128 stands for zero in the data rows.
Some points, one per row:
[ 63 115 135 121  64 255 194 137 110 130 175  96  93 168  91 162]
[ 74 114  41 178 158  40 134 107 145 108 139 123 114 115 130 120]
[154 125 158  79 107 183 187 132 106 138 132  87 122 136 163 113]
[ 59 216  51  92 222 108 115 100 156  81 159  85 125 164  91 111]
[113 138 132 113 154 255  82 100 135 193 161 220 132 114  61 199]
[140  95 113 145  84 109 109 134 173  53 134 159  94  86 167  95]
[177 122 171  98 140 183 155 144 114 157  87 122 121 116  75 165]
[172 177 162  73  72 197 140 161 121  87 151 129 120 129  67 135]
[102  85 131  85 144 239  85 249 137 167 137 149 112 148 183 155]
[150 125 208 130 188 115 125 101 138 152 100 143 147 101 114 159]
[134 178 132  44 142 185 129 212 163  98 124 177  56 105 115 192]
[111 150  84  99 110  52 109 102 107 135 149 112 119 106 151  99]
[177 135 152 109  79 119 111 112 107 143 110 149 122 123 109 175]
[108 128  87 143 149  36 113  82 125 128 139 122 125 121 146 107]
[ 97 108 129 209 147 107 155 182 120 160 143 133 111 157 156  58]
[143 128  67  86 119  83 124 124 141 103 137 126  94 135 155  64]
[119 208 111 101  74 191 136 156  70 112 147 184 151 163  65 172]
[101 103  64 115 158  56 119  78 109 117 127 111 138 124 141 114]
[173 100 140 101  83 209 146 177 125 125  97 167 117 155  86 170]
[125 129 113 161 153  70 102  96  78  90 146 117 122 114 127  89]
[126  51 113 122 152 215 164 134 112  74 156 108 143 131 104  46]
[ 83 141  94 212 197 107  77  63 161 132 175  96 116 159 169  87]
[186 144 113  90  61 152 132 159 112 130 114 105 117 132 128 133]
[112 141 128 101 168  64 178  99 183 147 243 156 159 111 113  91]
[125 110  84 201 213  99 109  72 149 113 136 110 122 111 130  79]
[149 108 210 116  65 176  65 175 171 140 150 114 163 139  99 117]
[173 185 106  92 132  86 168 128 160 118 170 111 133 161 115 213]
[102 144 177 153 164  79 144 124  92 140  87 145 119 122 124 140]
[103 164 120 171  60 119  93 134  94 156 112 192 175 151 127 126]
[122 160  92 134 103 169 149 106 171  48 100 174  47 134 168 147]
[108 225 191 157 131 146 147  96  88  79 169 135 173 133 111 144]
[102 119  84 153 164  48 149  92 112 148 128  95 122 134 132 127]
[154  96 163 106  77 199 132 135 110 140  81 142 111 118 135 155]
[133 157 145 107 112 145 164 203  98 107 231  99 165 124 197 143]
10 more points follow, each with its number after it:
[114 119 156 186 166  71  94 123 101 129 136  64 149 126 127 131] 0
[129  80 123 116  46 119  83 129 128  98 138 141 152 129 156  88] 1
[ 49 114  73 123 137 112 113 108 191  48 145 116 112 128 179  46] 2
[111 105  53 127 131 176 168 128  60  49 142 150 183 112 152 164] 3
[119 144  85 131 133  61  93 100 113  97 179  98  87  97 182 149] 4
[187 141 160 133 140 122 104 101 144 132  93 174 100 119  82 130] 5
[142 170 227 124 158 120 128 102 134 134 113 132 126 123 122 176] 6
[ 79  45 133 117  77 153  83 105 162  98 140 162  41  96  78 151] 7
[147 141 181 153 156 115 133 108 119 153  79 185 142 138 120 154] 8
[ 31  96 142 183 162 125 138 155  82  82 181 110 113 101 178  76] 9
Which three of these numbered points are nearest to each point below, looking only along the 5 directions in which the first points spread most? Their numbers follow each, nearest first.
[104 116  56 177 106 108  98 154 178 111 127 163  59 184 147  73] > 2 7 4
[183  98 124 132  64 142 138 149 111 157 115 138 134 142 133 122] > 1 5 3
[171 139 111 144  86 128  80 108 103 108 104 149  91 124 108 191] > 5 8 6
[107 149  94 134 103  40 121 112 142 132 142  92 105 112 153 110] > 4 0 1
[151 167  96 159 111 178 198 151 153 105 117  66  99  77 121 197] > 3 7 1
[106  98  73 148 134 152 133  56  82 129 168  53 128 127 115  85] > 9 0 3
[120 188 184 133 147 136  76  83 153 115  96 165 162 131 165  92] > 8 6 5
[145 175 208 139 141  99 137 106 122 139 127  92 130 130 117 155] > 6 8 0
[104 121  86 204 198 112 147  99 142  89 198 102 101 122 211 113] > 2 9 4
[128 176 136  52 124 175  92 164 192 125 191 158  49  52 144  86] > 3 7 1
[165 131 113 111  76 130 140 127  96 152 103 114 158 129 149 117] > 1 3 6
[103 148  45  76 124 211 142 120  96 159 132 174 119 194  75  78] > 3 7 6
[ 78 174 128 133 109 145 170 120  71 118 111  59 143 148 164 152] > 3 1 6
[127 150  90 105 125  48 110  89 145 113 153  97 109 111 154 103] > 4 0 2
[128 139 133 193 152  78 104  67 106 115 129 120 135 111 138 112] > 0 4 8
[133 110 120  78  88  86 139 128 158 181 133 209 118 124 126 119] > 5 1 8
[128 118 169 130 185  63 125 109 112 120 106 153 119 150 124 151] > 8 5 0
[175 118 170 123 111 141  99 160 119 142  71 154 132 126 109 132] > 5 8 6
[134 132  59 134 165  52 123 135 131 145 140  91 110  96 132  92] > 4 2 0
[166 125 110  85  78  98 139 127 110 144 106 143 132 133 111 140] > 5 1 6
[ 93 108  80 197 205  97 134  85 141 120 152  97 123 113 177  77] > 9 2 0
[158 192 187 109 114 153  91 119 172 142 165 104 224 155 143 130] > 6 3 8
[158 128 137 105  99 188 151 182 193 175  70 147 106 110 159 152] > 7 5 1
[149 142 220  80  93 179 129 146 125 137 125 168 153 156  88 154] > 6 8 5
[116 186 109 100 123 104 123 192 130  91 158  64 128 212 135 102] > 3 4 1
[ 76  95 132 108 157  66  91 118 123 163 130  52 154 153  83 149] > 0 6 8
[175 164 120 118  99  97 103 191 134 129 102 125  96 120  85 122] > 5 1 3
[126 124  44 124  86 232 157 232 148 149 101 156 123 118 115 185] > 7 3 1
[149 178 103  97  78  87 143 146 128 180 118 133 121 120 143 158] > 5 6 3
[145 135 207 122 118 149 130 127 134  84 128 161 208  74 119 135] > 6 8 5
[132 116 160 151 167  77  84 112 113 124 106  99 139  95 145 110] > 0 8 1
[104 133  65 152  86  67 141  93 102 103 152 112 128 106 154 120] > 4 0 1
[166 164 106 117 152 209 221 174 117 156 105 146 116 113  95 147] > 3 7 6
[120 138  78 102 100  60 108 119 136 103 143  93  94 112 149  91] > 4 1 2
[ 86  68  61 109 165  73 119  94 131 146 148  84 130 148 171 113] > 2 4 9
[169 138 200  62 128 197 123 159 159 129  94 171 122 114 118 156] > 5 7 6
[ 42 122 138 138 190 129 136  38 155 114 162 140  73 101 173  78] > 2 9 4
[185 132 126 106  80 122 133 162 105 119 129 111 112 127 141 103] > 1 3 4
